Each named move below is a turn or a mirror, shown by a few rows before and after it. Which moves, in which order, take the first row of each later pair to the second? The first pair is answered.
Z4 (before => after):
[ -3   7   6 -13  -1  -6 -15  -5 -26 -10  11 -17] => [  3   9   2  -5  -4  -4  -8  -7 -32  -7  11 -16]
[ -3  35  -4 -32   5  16 -14   1 -13  -7  26 -18] => [  6  38 -13 -23   2  16  -3   0 -25   0  30 -17]
[-16  -7  11 -38  13  -7 -13   7  -8 -19   7   2] => [ 14   2 -12  -9  -1   0  27  -5 -36   3  11   2]
[-12  -9   7 -40  -8  -8 -18   9 -12 -33 -18  25] => [ 18  -2 -20  -9 -21   2  25  -2 -43  -9 -12  26]
Z235 (before => after):
[-12  22 -10 -15   2   8  14   0   0  12  -2  11] => [-15  23 -11 -12   4   9  15  -1   2  14  -2   9]
[-23  -5   6  10  20  -3   1  20  15  -1 -18   8] => [-11   7   7  -1  32   2  -6  22  -2  -2   2 -17]
[  0 -30   7  -4  36   3  25  26 -21   8 -13   5] => [  4 -30   8  -8  35   2  24  25 -25   7 -12   7]
Z352 (before => after):
[  2  -4   1 -23  -5  -6   6 -10  -4 -14  18  -2] => [ -9 -13  -5 -13   2  -9  19  20  -2   3   2  -3]
[  2   0   9   5   0   8 -32 -15  30  -6  12 -25] => [-13  -7   5  15  12   3 -11  16  30  14  -6 -30]
[ 15   4  -9  36  -9  15  -9  -7  37  20   8 -20] => [ 13   6  -8  36  -7  14  -9  -7  36  19   8 -21]
[ 17   4   5  -6  29   4   4  -3 -23  -1  21 -23] => [ 11  -1   2  -3  33   2  13  11 -20  10  14 -23]
Z976 (before => after):
[-12  -7  10 -25  -7 -11 -10 -11   6 -23  -6  29] => [  0 -15  10 -22  -4 -14   0 -13 -16 -22  -2  27]
[-23  17 -14   6   1   4   7  19  20  15 -19 -12] => [-24  15 -16   2  -2   0  22  20   6  13 -22   1]
[ -8  18  -5  -6   0  11 -25 -11  24  -3   2   3] => [-19  17 -10 -14  -7   5  -8  -9  10  -6  -3  23]
Z938 (before => after):
[  4  -5 -22  -1  -5  -2   1  -3  -5 -15  -4  16] => [  9  -7 -21   2  -8  -1  -3  -9   3 -15  -3  14]
[ -1  -6   3  -1   7  -9  12  17 -19  -2   9   9] => [ 11 -13   6  22  -5  -4  -3   1   6   4  11  -3]
[-18 -13   6  -6   0   4  -4  13   3 -16 -15  -9] => [-15 -13   8   2  -3   5  -6   5  13 -15 -11 -12]
Pairs:
Each pair is 2 to 3 moves apart.
[-10   3 -15  11 -25   1  36  -5   4   9 -20  37] => [ 26  -9  -2  42  -6   8   6 -17  14  19   4 -26]  Z976 then Z976 then Z976
[  5  19  -4   0 -11  17 -38 -32  54  -8  13 -14] => [-24  -6 -26   3  -5  -6  44  29   5  18 -37  28]  Z352 then Z976 then Z976
[ -1  -8   0 -20  23  -3  -3  -1 -24 -20   2 -13] => [ 19  -1 -10  -2  19   3   5  -5 -28  -8   9 -24]  Z976 then Z4
[ 22   3   1  20  -7  10 -13 -28   9   9  21 -30] => [-35  17  -7 -28  -4  -3  15  19  -3   3 -11  21]  Z976 then Z938 then Z235
[-11  -2   5   8  15 -14  28  19 -22   1 -12  11] => [ -1 -14  14  11  27 -17   4  21 -16  -3   0 -16]  Z4 then Z976 then Z976
[-12  16   2 -27  -9   7  10   3  -6 -10   5  22] => [  7  -2  14 -23   5   2   7   2 -26 -19  14   4]  Z976 then Z4 then Z976
[ 19 -29   4  10  -2  -7  16  -8 -28  -5   2   6] => [-11  -5   9   8  -5   2 -26  -2  42  -4  -3   0]  Z976 then Z976 then Z976
[-11  19  -9   7 -22  13   6 -16  19  -2   9  18] => [-18   8  -2  -9 -17   5   4 -12   9 -12   3  30]  Z4 then Z976 then Z4
[-26  11   1  -8   3   5   0  11  16  10   4  -6] => [ -9   3  -7  -1   1   0  24  10 -14  12   5   4]  Z976 then Z4 then Z976
[-25   2 -13   8  14   8  -5  41   6  22 -14   0] => [  2  25 -11 -10 -12  18 -29 -24  -2 -12  21  18]  Z4 then Z352 then Z976
